One turn moves each row of this set onto another row. After a few examples, where does it send each row asked below?
j_721: [ 19  -1 -14  -6   4   1  -3  -4   3   0  -4  -2 -15   1  19  -3   4]
j_292: [  8  -4   1  -4   6   3   0  -4  11   6   2   1 -20   2   6   2   6]
j_284: [  9 -12  -9  -7  11   3   3  -5  11   2  -1  -3  -9   2   5  -2  -2]
j_528: [ 15  -3 -13  -3   1   5   5  -9   5   3  -7  -5 -13   8  18   0   1]
j_748: [  5  -8  -9  -6   4   0   2  -5  -3   9  -7  -1 -21   0   7   2   9]
j_747: [ 16  -1  -1 -15   2  -6   3  -5   8   8  -5   1  -8   0  13   2   1]
j_376: [ 10   6 -10  -3   6   1  -5  -6   6  11  -1   4 -10   0   9  -1  -4]
j_65: [ 13  -3 -14  -9  -7  -5   1  -5   8   7  -8  -2 -15  -1  11  -1  -2]
j_788: [ 12   1  -5  -5   7  -3   2  -6   1   7  -8   2 -15   2   3   6  -8]
j_597: [ 13   2  -4 -11  13  -6   3  -6   6   6  -1  -5 -21   4  12   4   6]
j_472: [  8  -8 -10 -11   1  -7   2 -11   7   1   0  -4  -9  -5   6  -2   1]
j_786: [ 12  -3  -7  -7   8  -6   0  -3   9  15  -6  -8 -12   9  13  -2   0]
j_129: [ 10  -3  -7  -9  14  -6   3  -5  12   1   1   0 -13  -6  12   0   4]
j_475: [ 18  -7 -12 -11   4   3  -7 -13   6   4  -2   3 -15   1   6  -2   0]
j_647: [  9  -9  -7  -6   9  12  -3  -7   3   9  -4  -1 -11   4  12  -3   4]
j_561: [  6  -2  -9  -8   3  -7  -1 -10   7  13  -5  -9 -18   5  19   3   2]
j_439: [  6  -4 -15  -9  10   3   3  -5   3   9  -6   3 -20   5  16   5   7]
j_398: [  9   3  -3  -6   5   2  -4  -5  -4   1   3  -1 -11   2  10   5  -1]

j_721 moves to j_748
j_472 moves to j_284
Now find these:
j_747 moves to j_475
j_788 moves to j_376
j_528 moves to j_439
j_597 moves to j_65

One turn moves each row of this set onto another row. After a few examples, where does it send each row asked below?
j_300: [-3  4  0 -9 -2  3 -1  2  3  2 -7 10 -4 -1 -5  4]
j_409: [ 4 -2  1  2 -1  3  8  7  6  7  2 -6 -1  2 -1 -5]
j_39: [ 7  6 -2 -8 -5  0 -1  2  0 -2 -2  8 -9  3 -6  5]
j_800: [ 5  9  2 -4 -7  7 -1 -6 -8 -1 -2  1 -6  3 -1  2]
j_729: [  2   7   4  -3  -4   3   0  -1   2   6  -1  13 -10   1  -7   3]
j_645: [ 5  1  1  3 -2  0  6  9  8  6  2 -5  0  2 -2 -3]
j_367: [-1  9  5 -2 -6 10  0 -7 -6  5 -3  5 -6  0 -2  1]
j_437: [ 4  1  2  4 -1  0  7  8  8  7  2 -5 -1  2 -3 -3]
j_676: [ 2  5  2  2 -8  2 -4 -7 -5  3 -7  9  2  4 -5 -5]
j_464: [ 5 -2  0  2 -2  3  8  7  6  6  2 -6 -1  3 -1 -5]
j_790: [ 4  0  1  3 -1  0  7  9  8  6  2 -5  0  2 -2 -3]
j_880: [ 4 -2  1  3 -2  3  8  6  6  7  3 -6 -2  2 -1 -5]
j_579: [ 5  5  0  1 -9  1 -5 -6 -6  0 -6  7  1  5 -5 -4]
j_576: [ 2  4  0 -1 -8  1 -5 -5 -5  1 -9  7  4  3 -4 -4]
j_441: [-2  7  1 -7 -5  9 -1 -5 -6  0 -7  1 -2  0 -1  2]

j_790 moves to j_645
j_800 moves to j_367
j_729 moves to j_300
Now find these:
j_676 moves to j_576

